In the data rows, the value 128 means zero.
What is the hidden score of each row? Scores go from 0 to 40, and 20 is about the middle. The score is a weighted sum of the row's numbers plus the product of two more (or one squared), each taken from its middle value.
[189 115 120 100 108  90 187 139 114  58 151 142 142 130  87 154 101 151
 197 131 112 122 147 100] 17
[ 91 129 173 116 145 141 169 150 168  92 149  89 124  96 121 126 111 152
 127 128 177 102 138 115] 19
[ 92 129  76 106 140  87 175 112 203 150 179 170  86  65 221 113 134  96
  76 129 144 120  85 142] 30
[105 189 156  34 165 144 108 131 102 151  53 178 164 173 164  90 193 191
 141 116 129  97 134 149] 18
[ 96 101 118 135 148 165  92  87 198  18 128 168 179 137 128 111 219 160
 152  90 112  27 141  67] 11
[107 206 137  82 173 137 136 132  94 167  90 150 175 172 186  82 208 186
 129 120 108  99 147 144] 19
[ 58 108 151 158 157 165 154 168 116 160 133 127  74 144 172 116  79 136
  79  99 109 121 208 163] 22
[162 119 192  82 134 145 163 154 174 129 198 184 118 148  79 226 115 114
  65 162  49  96  72  65] 29
[169 203 128 154  83 168  71 143 126 123 102 138 167  78  60 111 148  70
 170 119  77 126 114 108] 21
[ 98  86 112 130 125 187  87 109 185  60  87 177 186 134 131  93 201 139
 148 117 122  27 156  75] 10
[156  76 151 170 143 136 106 100 133 155 111 113  96  83  87 142  82  42
 177  98 157 162 137 106] 19
[130  90 105 177  92  90 115  67 134 141 154 133 139 110  85  82  70 163
 106  87  63 158 101 161] 31
[119 126 104 154 139  82  74 132  34  64 116 141 157  88  79 127 102 144
 168 182 123 230  94 114] 29
[183 219 123 148  91 172  56 150 133 154 120 129 157  70  48 109 135  89
 169 103  76 167 142  98] 23
[179 189 145 119 160 137 109  85 118 149 108 125 176 136 108 134 145 194
 106 124  72 155 146 178] 14
[192 100 139 106 126 104 177 140 119  47 145 147 152 117  90 157 116 151
 213 118 118 109 131  47] 18
[158  83 149 158 146 125 108  96 156 149  95 105 104  62 116 156  94  60
 149 119 176 171 147 122] 18
[178 177 156  49 138 143  71 152 131 188 171 138 140 146 174 151 162 152
  84 142 209 149 110 151] 25
[108 109 128 127 114 118 166 105  86  84 126 171 154 116 148 178  91 133
  55 106 152  90 124 138] 10
[128  65  98 171  97  98 104  82 171 153 151 149 130  89  83  80  65 155
 118  96  78 136 102 145] 33
[137  92 154 173 164 141 112 103 132 169 109 110 126  88 124 184  96  38
 148  93 183 179 146 122] 16
[ 70  82 121 101  59 196 118 138 163 140 100 129  44 163 144 100 125 106
 144 129 165 115  47 105] 24
[ 96 144 184 119 174 121 163 175 201 136 134  93 105  85 122 128 154 178
 143 114 170  88 125 124] 13
[206 194 174 124 159 146 120 104 118 131 116 112 183 168 113 121 157 201
 121 138 105 146 159 196] 15
[ 95  62 112 116  50 195 148 119 179 158 118 119  26 162 142 114 145  85
 123 151 185 117  68 120] 15
[128 157 113 228 138 171  80 100 157  54  66  66 150 104 141  77 131 172
  99 194 115 104 125 224] 13
[112  89 179 171  95 143 109 142 114 139 178  94 147 135 134 172 126 119
 182 154 176 160  82  57] 29
[139 122  82 162 131  85 221 168 111  93  89 157 104  41  97  93 112  93
 215 136 114 172 108 177] 23
[ 87 150 110 108 210  99 125 151  50 138 129 131  86 104 113 123 157 134
  87 109 169 200  89  51] 34
[190 177 166 111 148 158 109  82 117 156 105 123 166 152 105 149 154 207
 104 136 102 152 146 192] 9
[122 102  65 156 128 156 148 178 111 220 155 162 129 103 144 176 142 230
 139  95  99 196  95  95] 16
[180 184 190 128 165 124 101 117 134 133 121 128 174 142 106 128 119 182
 100 121  98 182 170 191] 25
[ 80  76 140 228 177 199 127 133 172 130 179 156 138 211 142  91 103 137
 130  95 118 177 175  60] 27
[183 166 179  60 127 126  71 141 113 175 180 121 127 118 194 152 154 150
  95 159 189 140  71 146] 26
[139 143 109 204 110 163  88  84 177  93  52  66 127 103 136  73 140 161
  99 182 114  95 156 208] 6
[153 107 211  79 154 137 186 123 156 126 194 179 137 160  90 222 103  98
  49 170  70 140  50  34] 30
[121 132 173 136 150 126 150 157 159 109 145 105 114  79 131 151 139 166
 122 119 188 116 135 136] 17
[102 101 125 121  92 142 174  73  65  98  99 114 118 141 165  93  98 110
 144  77 135 101 157  49] 15
[109 142 144 190  83  67 133  87 140 108 168 136 128 164 197  86 104  47
 146 158 131  67 131 143] 22
[181 233 143 159  77 182  48 137 137 136 123 126 179  97  28 133 162  90
 172 115  85 158 149  79] 19
[ 79 106  12 190 126 105 114 185 135 195 131   7  99 180 115 147   0 101
 117 212 144 108 150 129] 17
[138 104  77 172 128 140 124 179 125 234 173 157 135  97 135 183 145 223
 137  88  67 183 116  97] 18
[ 40  83 134 145 146 195 159 156 109 162 135 132 102 149 148 119  73 107
 117 113 115 169 197 160] 17
[ 87 114  90 105 168 104 140 132 171 138 178 136  92  84 206 121  92  91
  71 126 138 121 109 132] 29
[ 81 107 130 130  81 132 194  92  70 104 123 103 141 137 152 103 104  92
 122  64 130 118 152  50] 22
[203 159 155  54 141 146  94 147 117 190 180 148 150 154 178 145 157 144
  81 149 164 142  80 129] 25
[165 103 190  68 141 145 163 116 169 154 173 172 116 126  80 241 111  96
  67 140  57 123  75  71] 23
[216 158 163  72 129 130  85 140 115 187 161 123 145 136 207 156 178 145
  73 167 158 128  75 150] 22
[115  95 116  20 250 167 204 130 107  26 125 210 114 187  92  84  75 136
 154 144  88 184 137 120] 12
[141 136 114 210 111 176  80  90 167  78  79  74 124 108 113  68 123 166
 111 199 146 100 132 200] 9
[156 104 103 140  68 108 166 194 100 134 192 146  76 106  60 111 127 111
 153  46 100 114 182 128] 29
[183  88 224 154 118 160 129 112 124 115 151 125 124 114 133 143 153 121
 179  65 153  46 100  97] 20
[166  82 210 141 107 175 148 130 141 115 130 118 111 135 134 155 136 139
 200  44 172  54 103 107] 17
[140  98 114 140  54 110 139 179  91 113 197 161  98 112  67 109 134 115
 155  56  86 124 189 126] 30
[160 118 162 140  92 102 142 141 190 165 112 103 178 139 128 142 172 101
  83 133 124 145 114 170] 25
[179 192 191 122 167 127 114  88 122 132 102 114 180 158 126 120 157 182
 122 114  96 155 156 199] 20
[192 198 179 112 163 151 131 101 140 144 135 103 173 154 110 144 150 197
 111 133  99 154 171 172] 14
[127  41 144 132 101  46  78 169  59 167  53 112 176  88  42 115  85  99
  92 189  96 173 163 182] 36
[191 194 154 126 162 136 110  97 112 137 130 127 183 144 110 156 144 198
 119 145 100 154 153 183] 11
[183 191 182 140 164 160  91  81 110 143 118 114 176 139 112 133 150 218
  97 124  91 162 148 191] 14
[ 99 146 179 131 168 140 155 154 170 134 155 106 103 107 131 140 112 161
 142 112 185 106 130 107] 20
[ 83  73 115 116  67 190 132 139 167 157 106 106  43 181 150 107 153 106
 138 147 174 115  58 110] 21
[195 210 141 130  86 178  47 126 111 148 135 142 164  78  65 144 148  85
 156 135 105 135 150 109] 12
[ 84  91 143  91  79 135 147 124 161 104  80 161 131 148 141 149 185 124
 146 206  49  74  97 163] 27
[185 168 180 120 183 143 107  92 110 138 120 119 166 173 109 121 154 216
 113 147 100 178 190 186] 15
[128  94 130 159  48 109 137 175 108 135 203 146  81  87  64 119 130  98
 161  25 116 128 197 126] 30
[110 142 161 135 163 126 156 159 174  88 133  87 134 103 123 116 143 160
 145 106 185  89 114 122] 16
[104 134 183 120 161 142 158 133 161 107 169  88 107  86 134 107 145 152
 124 112 177 107 133 146] 22
[119 114 101 124 138 111  75 143  42  43 114 148 168 120  81 108 124 138
 183 178 124 205  97 112] 28
[106  92 142  84  74 136 168 124 163 105  97 157 118 142 167 143 172 141
 169 235  76  91 120 152] 17
[157 113 124 108 128  92 205 150 123  53 153 119 144 124  84 157 110 153
 206 115 130 106 153  61] 16
[182 177 153  45 123 151  87 158 115 198 180 118 148 136 208 159 148 142
  92 188 200 147 113 105] 23
[188 197 173 140 162 138 107  91 125 146 125 125 197 151 108 146 156 177
 123 131  85 155 177 191] 14
[135  99 164 176 113 157 120 111  95 131 166  95 119 128 150 157 105 104
 135 124 145 161  63  66] 26
[ 85 137 128  98 211  96 133 130  69 106  93 123  91 110 101 138 160 105
  99 105 179 176  72  70] 33
[200 166 183  36 144 158  83 151 141 166 164 114 138 146 177 138 147 150
  98 163 185 156  99 135] 31
[117  93 118 120  58 194 139 153 162 156 125 135  39 171 166  80 135  99
 139 124 185 110  61 112] 24
[ 95 174 119 153  89  91 128 103 124 113 159 125 135 142 189 119  97  97
 132 163 122  70 148 150] 17
[199 114 108  90 125 101 190 134 123  76 158 126 136 134  99 143  92 165
 199 122 109 112 138  66] 16
[135  70 119 161 121 100 110  71 164 157 154 154 135 112  71  93  51 176
 130  93  48 167 142 159] 31
[165  80 101 122 126 113 163  88  85 163  82 115  17 123 101  98 110 113
 149 104  94 117 160 149] 18
[109 110 114 120 102 109 182 101  68  93 130 169 138 110 142 182 107 147
  61 120 162 117 119 125] 8
[117  81 163 167 102 128 114 129 100 138 163  89 148 132 128 152 144 121
 138 144 163 128  77  70] 29
[179 124 168 135 108 112 129 152 200 146 105  88 157 121 105 135 163  82
  87 139 104 146 104 141] 25
[103 198 148  69 192 110 112 121 104 131  68 168 172 164 190  78 184 203
 133 115 117 111 122 134] 25
[ 97 116 178 119 170 137 159 119 196 118 137  88 110  97 144 131 132 147
 141 116 185  97 115 133] 16
[192 230 117 160 110 188  54 144 138 164 100 118 190  91  57 119 171  70
 164 119 109 159 130 103] 16
[ 91 156 129  52  94 110  95 160  74 173 186 194 149 156 137 104 151 101
  87 128 158 136 185 145] 19
[192 196 102 151  83 176  34 150 136 129 124 142 177  92  49 117 141 103
 183 111  79 141 133  73] 22
[176 118 142 169 108 127 172 173  57 129 175 172 123 107  49 154 147 106
 147 141 123 165 155  76] 27
[178 123 121 101 127  66 162 140 150  82 161 134 120 123  97 157 105 136
 203  96 127 119 140  81] 23
[ 93  85 136 118  45 211 142 135 149 156 111 108  36 149 129  85 110  83
 142 156 173 145  53 120] 21
[ 90 145 100  89 174 108 127 132  39 108  94 129 104  96 103 133 149 130
  93  98 210 177  88  63] 21
[ 89 146 129  74 104 117 121 174  96 156 140 161 142 180 130  94 144 112
  67 137 163 187 172 147] 27
[136 138 167 122 151 137 158 133 178 120 162 104 102  79 147 128 143 161
 143 122 208  76 135 118] 11
[127 109 166 190 109 129 130 142 113 134 162  94 131 126 131 148 114 113
 158 115 154 174  82  72] 32
[183 190 175 104 153 161  91  98 109 144 131 143 172 151 136 123 132 193
 110 122  97 172 155 187] 17
[110 140 175 130 163 139 162 139 168 114 144  92 102  96 129 111 124 177
 128 113 196  91 143 117] 15
[152 126 173 119  94 120 153 140 177 133 106 111 165 129 112 130 172  81
 116 124 116 154 101 133] 28
[113 198 146  77 195 122 109 103 119 150  70 176 161 149 191  68 187 187
 123 129 106 111 127 160] 21
[ 98 112 124  79  64 137 138 136 153 121  55 143 122 164 159 130 164 141
 169 205 102  80 114 169] 15
[115 157 124 132  85  74 127 108 107 135 183 134 117 137 186  70 106  81
 175 155 113 100 141 134] 25
[134 161  97 162 220  66  48  94 159 160 113 130 122 151 154 122 103  98
 138  22 140  96 123 160] 29
[185 201 176 124 182 144 105  81 127 134  98 132 179 167 100 135 138 198
 107 154  94 163 174 200] 11
[ 59 116 137 160 147 196 149 156 118 170 120 152  94 152 179 118  85 104
  79 130  88 131 180 140] 14
[ 98 104 117 122  81 113 174 108  97 107 106 157 143 101 144 195 115 131
  51 136 144 121 101 161] 11
[ 92 121 116 129 133  88  74 135  78  46 105 141 158 138  76 108 111 148
 171 184 136 225  89  89] 33
[156 107 143 166 152 156  91 100 126 134  91 106  92  62 109 156  79  53
 145 112 169 171 124 135] 15
[146  17 134  96  98  49  85 185  32 177  54  87 177  67  44  98  55 113
  96 202  96 172 167 175] 29
[104 208 150  78 183 122 116 110  97 162  81 141 153 178 169 106 188 202
 112 109 115  91 142 135] 18
[196 119 128 103 127  89 169 137 125  83 156 127 145 127 103 174  96 156
 193 139 133 129 141  87] 17
[194 186 184 134 136 126  82  92 130 162 121 131 188 157 108 181 125 224
 100 129  96 169 140 199] 16
[113 113  98 100 172  91 167 142 185 141 172 150  71  70 190 125 126  93
  89 116 152 139 122 120] 28
[111 193 146 104 193 132 109 105 116 157  63 154 166 157 165  96 228 182
 121 121 108 133 121 148] 19
[ 92  95  98 114 134 168  83  93 185  35 121 145 178 138 130 104 215 142
 135 101 110  13 153  66] 5
[124 171 143 156  76  61 123 116 104 109 201 131 126 151 170  97 111  70
 128 175 123  92 153 142] 24
[159 127 168 124  97 113 141 136 180 163  87 120 158 118 130 125 159  89
  84 136 125 175 128 160] 30
[122 153  80 158 223  59  56 104 154 151 131 132 156 151 174 125 117 104
 125  46 135  84 113 157] 28
[ 96 114   6 191 137  88 124 216 144 188 114  10  86 197  93 167   7 118
 123 203 155  93 139 142] 16
[106 149 129  56  73 114 120 183  94 164 168 171 148 187 137 111 148 106
  95 126 159 151 178 140] 25
[140  32 158 135  81  34  83 188  52 157  53  82 200  99  44 132  73 125
 115 197  89 172 173 180] 34
[ 89 135  77 119 133  98 170 122 181 153 157 146  82  70 201 130 115  92
  76 121 142 104 105 141] 21
[110 137 116  52  79 130 153 171  72 164 171 195 124 161 148  93 152 101
  73 121 160 140 198 128] 14
[ 96  94  99 118 115  76 169 102  77  98 114 160 155 111 155 190 104 126
  52 138 130  87 122 168] 14
[100 147 119  67  92 148 108 159 151  85 142  68 172 203 101 161 137  66
 190 121  37 149  49  61] 39
[ 85 117 108 137 124 102  87 129  70  52  91 135 159  90  84 112 118 125
 185 206 139 232  99 102] 28
[ 45 108 133 148 155 180 159 155 123 165 127 135 108 173 160 133  70 118
  72 126 130 118 199 119] 15
[154 143  94 200 113 158  72  69 164  73  61  69 126  91 119  89 136 179
 116 174 128 107 128 203] 4
[ 94 149 173 134 159 128 140 127 180 125 144 103 131  98 117 109 148 171
 135 118 177  94 122 139] 18
[ 46 119 114 128 146 169 176 155 133 137 120 129  96 162 165 126  68 117
 106 105 112 133 188 166] 16
[113 120  91 116 107 106 186 117 104 114 101 196 156 105 134 187 116 125
  63 123 159  96 112 145] 6
[106 161 130 171  94 103 146 114 132  98 160 138 118 161 167  97 118  90
 149 164 117 102 149 145] 18
[117 141 187 139 147 137 141 148 176  99 155  87  99 109 134 130 151 159
 129  92 187 105 131 109] 21
[ 93  90 108 129 147 182  75  94 192  53 121 159 211 141 108 105 214 136
 168  92 136  36 156  80] 8
[168  61 111  98 120 110 141  68  68 154  77 113  17 126  92  94 166  88
 150  91  98 119 179 176] 27
[114  84 107 113  73 196 133 149 179 149 117 127  48 158 164  83 125 106
 146 125 163 119  58 100] 29
[157 128 170 125  95 113 146 111 162 157 114  96 173 115 110 153 175  92
  79 148 127 156  94 145] 21
[193 159 160  54 132 138  90 150  99 157 172 145 143 139 193 131 150 137
  99 173 161 117  93 134] 22
[112 116 125 108  92  99 173 117  84  90 118 176 139 121 149 170  97 155
  55 134 150  87 138 148] 9
[146 109 177 162 120 167 123 113 146 134 127 104 122  96 130 164 138 139
 202  52 147  54 120 113] 10
[112  69 119 120  50 197 112 150 155 156 110 118  32 148 141  88 136  96
 153 140 171 148  68 106] 24
[ 91 135  74  97 146  83 144 108 200 151 163 149  71  77 194 114 125  91
  50 129 136 102 119 137] 24
[167 106 146 113 106  94 196 135 132  75 176 130 157 118  94 162 115 159
 188 120 111 122 149  80] 20
[175 103 117 106 106  60 161 124 132  52 159 145 154 129  92 137 105 168
 201 107 124 110 141 101] 23
[200  83 122  88 132  84 184 128 136  62 153 143 149 130 122 177  80 178
 208 107 106 104 148  78] 18
[195 188 179 125 139 143 123  78 125 157 102 131 182 158  82 142 163 191
 101 145  95 164 171 161] 11
[143 146 129 215 117 135  78  78 182  88  47  76 125 110 136  71 152 174
  97 193 132 127 151 222] 12
[165 144  98 200 129 152  90  99 173  66  54  68 144 119 134  88 101 187
  97 165 112  92 151 208] 9
[ 98 121 126 151 125  80  64 123  66  70 121 143 140 118  73 118  99 166
 190 196 135 222  80 111] 30
[119  97 174 172 104 157 110 147 102 118 175  84 142 142 135 171  99 117
 146 113 159 178  90  74] 31
[207 162 137  55 136 149  68 139  98 178 158 116 132 154 201 148 146 139
  97 166 180 144  79 125] 22
[ 95 106  26 180 122  75 116 203  99 193 139  27  97 162  73 169  34 108
 106 204 156  94 152 106] 25
[104 125  97 126 119 101 195  80  60  96 127 157 139 103 134 191  97 152
  35 147 129  99 125 135] 8
[121  44 117  93 104  37  93 181  39 175  47  87 149  91  31 106  92 115
  93 193  90 187 173 162] 36
[160  84 108  98 134 125 143  71  65 160 117 130  43 127 119  99 149  78
 142 102  89 124 172 162] 21
[ 89 203 144  82 181 117 108 100 120 149  80 185 193 150 188  92 197 196
 122 130 130 136 165 125] 21
[175 115 147 153  87 113 131 157 188 147 108  80 185 129 114 116 161  65
 102 135 124 158 130 153] 26
[154  92 102 104 123 107 147 100  70 182  72 130  40 110 106  88 131  76
 162  99 110 123 166 153] 19
[163  76 102  96 113  79 157  86  77 158  88 115  37 127 111 115 134  97
 173 100  98 121 160 166] 23
[ 90 158 104 100 201  94 145 133  66 134 105 138 102  88  95 112 163 113
  93  99 213 198  94  65] 23
[ 92 209 162  82 185 104 106 102 113 135  77 168 169 161 195  90 203 187
 130 116 119 117 133 125] 24
[169 143 127  91 110  88 176 134 155  64 139 104 156 111 100 170  85 162
 192 118 116  90 165  71] 11
[ 85  96   0 203 131  75 105 199 123 192 148   2  99 185 101 152  14 113
  84 177 168 104 152 140] 19
[115 123  94 150 134  63  54 135  73  66  93 155 173  98  95 106 114 130
 187 196 140 237 102 108] 31
[193 160 145  60 138 145  71 148 129 157 173 141 154 139 193 161 154 137
  69 176 172 146  93 130] 25
[ 99 138 173 121 157 139 145 142 180 128 129  89 102  89 123 134 142 152
 128 119 169  95 136 116] 13
[ 81  83 102 120 149 143  80  92 194  46 121 157 176 139 123  89 220 137
 153 119 152  16 137  73] 9
[147 114 180 153 100 176 132 107 132 110 141 116 112 134 138 162 148 134
 192  41 177  67 115 106] 13
[175  89 112 124 134 132 156  63  86 159 106 112  25 106  96  99 140  68
 168  81 121 129 171 158] 15
[157  57 125 174  94  89  90  76 140 154 168 155 112 118  79  66  62 172
 104 103  56 134 122 169] 30
[192 218 127 152 106 185  76 141 125 150 124 127 172  82  65 136 150  77
 168 116  66 146 145 108] 16
[114 168 121 164  72  91 121 117 115 127 172 119 128 165 178 119  97  54
 150 142 130  90 147 140] 19
[ 57 114 141 156 168 195 161 175 104 167 127 123  99 128 172 108  74 112
  90 147 125 139 199 140] 18
[167 109 115 150 156 171 104 108 146 160 117 140 106  86 114 176  94  59
 134 101 178 164 121 127] 12
[191  96 114  88 133  75 175 165 131  63 161 116 149 126  94 166 108 149
 204 118 126 141 132  80] 21
[182 180 171 107 156 134 108  81 141 134 108 140 171 143 100 137 135 205
 125 128  95 161 151 206] 15
[ 78  94 101 121 134 150  72  93 208  50 136 187 166 141 124  98 234 150
 146 103 127  51 134  72] 17
[100 103 166 173 100 167 115 155 111 116 156  84 124 124 144 169 141 110
 142 135 168 157  63  87] 30
[196 181 176 140 160 137 116 102 109 149 122 123 168 141 125 148 140 200
 115 133 101 170 151 197] 14
[122 146  97 156 226  78  81 102 183 152 136 127 148 123 162 134 124 112
 107  21 130 109 105 171] 29
[131 120 116 152  61 109 158 168  91 113 196 162  91  95  78  85 144  97
 127  63 110  99 183 132] 29
[ 89 113 153 176 103 135 127 135  90 126 181 101 111 148 130 156 124 111
 164 111 165 152  86  70] 31
